128 stands for zero in the data rows.
Here are some points, each followed by its number:
139:125:164:110:89:170:118:116:128:163:101:131 0
110:132:133:140:146:105:114:95:113:100:156:122 1
133:113:143:130:141:111:142:89:100:97:138:142 2
139:137:124:111:166:107:111:88:153:134:98:163 3
122:104:117:135:145:127:134:106:140:148:108:124 4
91:113:110:163:92:155:151:149:104:134:117:160 5
100:165:99:110:140:152:156:137:116:118:111:133 6
151:101:149:99:160:90:91:104:144:103:147:93 7
94:98:111:86:113:118:123:132:93:148:95:107 8
125:120:101:113:139:102:110:153:134:123:154:102 9
87:154:103:104:135:158:133:128:134:153:84:139 10
89:135:127:157:109:159:144:172:107:88:121:150 11
96:93:107:120:104:163:146:154:92:121:113:162 12
142:111:148:141:109:137:130:135:136:126:168:88 13
154:114:118:147:129:110:139:107:145:144:164:87 14
97:92:91:82:155:133:165:107:95:129:92:137 15
162:115:150:114:121:127:112:122:102:92:123:91 16
125:118:91:136:159:85:109:113:161:143:152:96 17
159:116:129:146:133:110:130:101:146:137:157:89 18
135:144:122:140:144:98:96:118:159:146:145:98 19
141:139:116:126:163:99:108:88:139:117:115:144 20
106:147:126:107:122:142:115:152:136:151:99:112 21
104:91:138:102:91:139:143:110:85:140:90:146 22
121:123:152:160:99:147:113:163:118:104:144:135 23
101:108:120:113:112:154:161:120:102:126:115:140 24
124:100:144:98:145:98:109:96:150:145:142:134 25
147:139:139:139:116:123:113:130:110:89:150:88 26
133:111:112:145:154:83:92:93:167:150:149:102 27
107:101:128:95:130:133:166:102:81:84:129:138 28
110:149:118:98:118:137:129:120:132:161:97:105 29
123:134:120:121:101:137:149:137:102:122:137:106 30
108:165:159:171:107:119:107:162:129:101:159:117 31
124:160:129:158:83:119:129:165:107:117:170:83 32
127:173:82:121:171:102:165:97:146:157:86:143 33
163:117:135:123:124:131:130:124:124:111:128:97 34
152:134:149:161:142:108:105:96:151:142:137:134 35
128:157:132:150:88:125:128:166:107:120:162:90 36
120:166:103:90:132:121:150:147:121:145:142:84 37
131:140:163:138:96:155:113:130:139:156:127:140 38
New points follow, each followed by the numbers of its two nearest points above, looking only along the 4 directions in which the numbered points spread most, nearest first.
104:117:109:171:102:129:154:141:105:110:173:167 >> 30 23
145:159:89:103:159:123:152:126:122:130:96:129 >> 29 6
140:144:154:149:103:112:123:126:127:126:161:97 >> 13 26
137:132:138:141:153:105:129:87:127:113:127:154 >> 25 20
128:120:158:115:135:106:101:113:153:151:141:124 >> 35 25
127:163:120:104:129:131:141:153:117:133:137:96 >> 37 30
92:138:87:81:170:125:154:125:95:89:84:149 >> 15 8
136:125:137:103:150:128:125:133:137:105:105:126 >> 4 34
152:116:150:118:118:151:131:135:141:143:142:99 >> 34 13
135:122:151:148:145:108:138:85:116:101:140:151 >> 2 1
116:158:139:113:121:157:109:164:128:159:92:129 >> 21 29
119:105:117:155:104:131:146:142:110:125:137:150 >> 30 5
107:115:141:137:92:147:138:149:92:119:130:136 >> 11 5
97:167:111:114:147:154:146:138:126:110:107:142 >> 6 29
101:115:143:103:115:136:97:137:116:162:107:139 >> 0 21
136:104:165:156:92:161:107:163:128:107:135:139 >> 23 38
99:132:120:167:100:164:161:149:124:140:134:168 >> 5 11
168:173:136:115:158:112:142:171:117:93:148:101 >> 9 26
86:140:117:143:121:135:142:160:93:92:141:138 >> 30 11
109:151:127:151:119:129:135:149:114:104:152:136 >> 30 36
158:136:112:111:173:93:99:83:162:133:93:157 >> 3 20
126:146:86:143:160:99:145:100:168:165:113:114 >> 33 17
107:106:120:101:123:110:116:121:117:153:115:112 >> 4 8
130:158:89:110:169:102:150:98:142:142:93:133 >> 33 29
102:137:114:161:97:168:162:150:120:142:134:161 >> 5 11
94:162:117:96:163:134:159:110:87:83:108:145 >> 8 15
143:172:90:94:159:154:154:157:120:145:86:152 >> 10 6
115:100:134:125:101:126:115:153:119:118:117:116 >> 30 34
160:119:161:101:129:154:109:160:130:98:109:112 >> 34 16
151:128:121:155:133:113:149:104:157:169:151:120 >> 19 35
158:112:173:142:99:164:97:146:136:154:130:147 >> 38 0
98:90:97:158:95:147:172:137:89:115:138:172 >> 12 24
129:130:95:89:167:97:127:90:140:105:118:116 >> 20 25
